[[  8.9  44.7 -43.5 -30.8 -42.9]
 [ 10.2  41.3 -71.4 -33.5 -21.4]
 [ 18.9  83.7 -30.6  55.6  49.7]] 8.9, 49.7

[[-24.3 -41.2  -6.3 -14.8  40.0 -25.2  26.1]
 [ 13.6   2.4   7.0  77.7  -2.9 -14.4 -29.2]
 [-17.9 -40.9  -4.9 -12.8  29.5 -25.0  29.5]] -24.3, 29.5

[-15.0  51.2 -78.6   0.7 -46.7] -15.0, -46.7

[ -6.3  26.0  -2.2 -36.0 -36.3 -83.2] -6.3, -83.2

[ -2.6 -28.1  66.4  47.3   7.4] -2.6, 7.4

[[-76.8  45.9 -19.6   2.9  30.0 -38.1  47.5]
 [ -4.9 -14.4  -9.5   1.0  -6.4  -9.9  -4.0]] -76.8, -4.0
---
3.5,2.9,-13.0,-2.1,1.1,-5.3,11.8 Out: 11.8, -13.0

-137.19,-0.46,106.42,-164.77 Out: 106.42, -164.77

0.50,-10.61,0.98,4.58,16.13,8.71,3.23 Out: 16.13, -10.61

-12.34,-14.06,9.44,0.94
-8.57,-11.75,14.75,0.66
Out: 14.75, -14.06

-0.02,0.11,0.06,-0.19,0.17,0.03,0.16 Out: 0.17, -0.19

-16.38,-10.54,-7.99,10.89 Out: 10.89, -16.38

-7.92,16.07,-17.96,14.33,9.55,13.68 Out: 16.07, -17.96

92.589,-166.627,-133.641,111.650 Out: 111.650, -166.627

-1.1,1.8,-0.7,-1.0 Out: 1.8, -1.1
---
[[ -1.3   2.2  12.0  72.8  -9.9]
 [ -5.9   9.1   4.2 -25.8  -6.5]
 [ -1.2   5.9 -12.0 -44.3  18.9]] out -9.9

[[ 58.9 -30.9 -11.5 -40.2 -61.8  52.3]
 [  2.9  71.0  56.9  58.7  29.3 -10.8]
 [ 12.4  34.0 -70.8 -59.0 -62.0  70.1]] out 52.3

[[ 16.9  -2.2  71.2  72.0  56.7  55.2]
 [ -4.6 -44.4 -17.4 -32.6 -69.3  -4.8]
 [ -6.6   8.6 -47.6   0.4  52.2 -69.9]] out 55.2

[[-38.0  26.4  -4.7   8.6]
 [-64.3  24.4  77.9  44.1]
 [-10.4  50.7  46.7  16.4]] out 8.6

[[ -1.7  11.7  18.0 -10.6]
 [ -1.2   6.0  -3.6  -1.7]
 [-14.5  61.2   4.6 -43.3]] out -10.6

[[ -4.3  10.5  27.9 -41.7]
 [  6.1 -80.8  60.9 -21.0]
 [-39.8 -32.4  44.6  -1.8]] out -41.7
---
[[ 20.3  78.1  37.4  26.9]
 [-43.5  -7.8 -57.6   9.9]
 [-34.9  47.5 -48.3  58.7]] ⇒ -34.9

[[-33.2 -28.5 -23.9 -22.6   3.1  51.5]
 [ -2.1  20.1 -30.1 -16.0  59.0  23.8]
 [-60.5 -25.9  35.9 -10.6   8.6  -1.8]] ⇒ -60.5

[[ 10.3 -34.8 -75.9   4.9]
 [-38.3 -43.2 -53.8  -7.5]
 [-23.5 -18.4 -37.4 -21.4]] ⇒ -23.5

[[-49.2  43.1 -56.9  19.2 -19.5   5.7]
 [-58.6  49.1 -25.5  48.5 -13.5  37.1]
 [-57.5  74.4 -29.6  28.9 -21.3  54.6]] ⇒ -57.5

[[-25.5 -39.2  28.8  69.8]
 [ 35.9  21.3  10.7 -48.6]
 [-26.9  10.8  35.7  33.8]] ⇒ -26.9

[[  8.8  54.2  46.0  44.8  26.2]
 [ 16.1  -5.9 -34.7  56.9  65.9]
 [ 49.8 -19.6   4.8  -7.5  16.0]] ⇒ 49.8

[[  4.0 -29.4 -79.9 -42.8  13.4]
 [ -1.5  37.0  30.6   1.0  63.0]
 [ -2.1  38.1  35.0  21.4  35.7]] ⇒ -2.1

[[ 73.6  57.1 -31.9  53.7 -16.4  30.6   1.7]
 [ 23.8  32.9  40.8 -55.5 -21.7  74.1  52.3]
 [ 62.0  20.8 -66.9  78.5  60.4  41.1  74.2]] ⇒ 62.0
